One turn moves every row onto another: examples first, then more rows asked
fogud: 6.3,-1.9,-20.3,0.8,17.4,10.0,-7.2,-5.4,1.6,-37.1,3.8,15.1,6.9,-17.1,-14.0,0.4
lum: -6.6,-8.4,-9.4,-15.5,-7.5,-12.3,11.5,-20.9,5.4,-51.0,-2.7,0.3,5.5,8.8,-27.1,-6.2
Saput: -3.0,-14.1,11.8,-8.7,-20.7,4.0,7.0,-28.6,-16.1,4.8,-4.8,13.4,3.0,19.5,-2.3,-21.8
feb: 10.2,-23.6,16.6,-10.2,-2.3,-14.9,-18.6,0.2,4.8,-14.5,-0.7,6.6,-17.3,-5.0,-1.9,-28.9
Luf: 0.0,-13.6,15.4,-11.6,-24.2,-6.0,9.2,-25.3,-11.4,0.3,-0.4,10.5,0.2,23.6,-4.9,-23.7
Porak: 6.9,2.5,-9.7,6.6,-9.4,6.8,-14.3,-21.5,4.9,-15.2,6.2,31.3,-0.9,14.7,-50.4,-24.3
voko: 5.9,10.7,-15.7,5.0,21.9,6.2,-4.9,-5.3,0.3,-34.0,5.6,8.1,9.9,-11.9,-18.8,-3.9
nibi: 10.4,-7.7,-19.1,-5.1,11.0,0.6,-5.7,-1.2,7.3,-44.0,7.8,15.5,1.9,-15.0,-14.2,0.2
kufil: -2.0,-20.5,11.1,-11.9,-24.5,2.3,6.6,-27.6,-14.0,1.6,-4.4,16.2,1.0,18.1,-0.9,-19.7
vonaf: 3.6,-0.6,19.2,3.4,12.9,-1.7,-18.9,-7.0,-6.1,1.3,-5.8,-0.7,-5.9,-3.9,-5.9,-33.0
Foni: 7.5,-9.6,-14.5,2.3,-13.8,10.9,-16.6,-22.3,5.1,-17.7,4.5,38.3,-3.7,9.2,-46.0,-19.6
tus: 7.1,-19.3,-5.5,38.3,20.5,8.1,-1.4,-7.1,-3.5,-27.2,0.6,2.0,-7.6,9.4,-9.6,-10.3
feko: 6.4,-29.4,10.4,-7.8,1.2,1.3,-22.6,-5.4,-1.7,-8.7,-7.7,13.7,-14.5,-13.2,3.3,-24.2
bez: 9.2,12.4,-12.0,1.9,18.2,-5.0,-2.6,-1.1,5.9,-39.3,10.8,4.2,6.4,-6.6,-21.3,-7.0
nagun: -14.1,-11.2,-17.9,-8.3,1.9,13.2,6.1,-29.9,-6.3,-39.5,-14.3,8.6,13.0,-2.0,-20.9,-0.2
Vaz: 9.2,-15.0,-1.7,36.8,18.9,-1.1,0.7,-3.7,0.1,-30.1,4.9,-2.9,-9.3,14.5,-12.6,-13.3
panor: 11.4,-23.3,-2.0,31.3,13.0,-6.7,1.2,-1.2,4.2,-35.9,7.3,-0.3,-13.7,14.1,-11.7,-12.3
mebi: 11.2,-32.5,-7.1,29.5,11.2,-0.8,-1.0,-2.9,3.2,-36.5,4.1,5.6,-14.7,9.2,-7.6,-7.8
lutaf: -2.0,-10.0,14.7,-8.6,-21.4,-1.4,8.5,-27.4,-14.6,4.6,-2.6,10.5,3.0,22.8,-4.5,-23.9
meki: 5.8,-2.5,-13.2,6.3,-9.8,13.1,-15.9,-23.5,2.9,-14.4,3.6,35.2,-1.0,10.6,-47.9,-21.1
vir: 9.2,-1.3,-9.3,2.4,-13.8,1.2,-14.1,-19.1,8.2,-19.8,8.8,31.5,-4.5,15.5,-50.3,-24.3
Dedos: 8.2,-30.1,-8.9,33.5,15.8,8.0,-2.5,-6.3,-1.6,-30.7,0.6,7.0,-11.1,6.1,-6.1,-6.9
besi: 9.1,-10.6,24.0,3.7,-3.1,-7.8,-0.1,-17.8,5.6,3.3,-16.1,16.8,13.9,34.4,-19.5,-5.5
gel: 12.8,-19.8,23.4,-2.2,-9.9,-14.3,-0.1,-14.1,10.7,-3.9,-13.4,19.4,8.7,34.5,-18.3,-4.2
Nop: 8.6,-28.3,15.7,0.0,-6.7,3.7,-4.0,-20.1,4.1,2.0,-21.6,28.5,11.5,24.6,-12.1,2.3
niba: 9.4,-9.0,-12.1,0.7,-16.3,3.7,-14.6,-19.7,8.7,-21.4,7.2,35.8,-6.0,12.7,-47.5,-21.5
namal: 8.7,-5.7,22.2,-3.4,5.0,-16.3,-16.8,-0.6,2.0,-8.6,0.7,-2.2,-12.1,1.4,-7.3,-34.7
Fazik: -9.9,7.3,-6.8,-7.1,1.8,-7.9,12.1,-23.8,-0.5,-42.8,-4.4,-6.2,12.5,11.8,-30.5,-9.9
Vukul: 0.2,-20.2,12.8,-13.8,-26.4,-4.1,8.3,-25.3,-11.1,-1.4,-2.0,14.3,-1.1,20.7,-2.3,-21.5
mele: 1.7,-15.1,11.6,0.9,11.0,9.2,-22.6,-10.0,-8.5,0.2,-11.0,9.2,-6.9,-12.2,0.5,-26.5
luten: 11.6,-30.7,18.3,-4.8,-12.4,-7.4,-2.5,-16.1,9.7,-4.3,-16.7,26.4,6.9,28.4,-13.5,0.7
ribos: 11.9,0.6,-14.2,-4.3,11.5,-9.0,-2.8,1.4,10.1,-45.6,12.2,8.6,1.6,-8.7,-18.8,-4.1
dimeb: -8.9,-19.7,-16.7,-16.2,-7.4,0.8,8.0,-24.6,1.2,-48.7,-8.7,9.3,6.0,0.4,-20.8,0.1
baten: -14.2,5.6,-11.8,-2.8,7.1,8.1,8.5,-29.6,-7.4,-35.3,-11.5,-0.9,16.5,4.9,-27.0,-6.4
kiban: 6.8,-15.3,19.5,5.2,-0.9,3.4,-2.8,-20.9,1.5,6.5,-21.1,22.5,15.4,28.5,-15.6,-1.4

kiban goes to Nop
Vukul goes to Luf
Where do these go?
Fazik goes to baten
feko goes to feb
Vaz goes to tus
vir goes to Porak
nibi goes to ribos

One turn moves every row onto another: examples first, then more rows asked
Sema: 40.7,-18.5,28.6,-5.3,-7.0,-1.0,6.5,10.4,8.3,4.5,-9.1,-2.4
gep: -6.1,-17.5,-7.4,-19.2,10.4,-4.1,-5.5,11.7,30.5,-15.2,2.7,9.3
lelu: 10.1,-27.6,18.5,-32.6,1.5,-14.6,3.3,-0.7,31.1,-5.9,-30.4,5.6
fofu: 4.0,-20.2,6.3,-3.6,6.4,-4.7,4.0,19.2,17.1,30.8,4.2,9.5
bef: -8.2,-9.5,12.5,-6.2,-12.2,-14.1,-4.7,-14.3,-7.2,11.6,-27.5,-8.8
fov: 15.4,-23.3,-0.6,3.5,13.5,11.4,14.7,7.8,35.7,3.7,4.8,-9.3
paluk: 1.9,-15.9,13.5,-18.4,-3.6,-5.2,0.0,0.3,-5.6,30.1,-10.3,17.8
Nebe: 17.7,-16.8,-29.6,-7.4,-15.7,-4.3,5.0,7.5,17.6,9.0,-7.1,-9.7
vuf: -0.3,-0.7,11.4,-16.2,4.8,27.1,3.6,-9.5,-2.8,-0.5,-5.1,2.8
fato: -11.8,-22.8,-11.1,-16.4,-13.4,-4.0,-13.6,3.5,6.9,-4.5,-7.6,18.8
pigi: -13.7,-17.5,-3.5,-22.3,-7.0,-4.0,0.8,-2.0,8.5,-27.9,-6.0,-7.7
dufan: 4.9,-12.5,6.8,-10.8,-9.5,-17.5,8.1,-19.7,12.4,-11.2,-31.6,-23.3
Puf: 4.9,-23.4,13.5,3.6,8.9,-3.6,15.3,0.8,31.1,-13.1,-13.8,-26.2
nakez: 30.0,-0.8,20.5,-14.3,-23.5,-10.4,-0.3,-3.0,18.2,18.3,-6.0,-11.5
Tuz: 33.9,-15.1,18.9,-4.3,-5.5,8.2,-14.0,-10.7,13.3,8.4,-11.3,-21.8

fofu goes to bef
paluk goes to dufan
Sema goes to nakez
Where do these go?
gep goes to fato
vuf goes to lelu

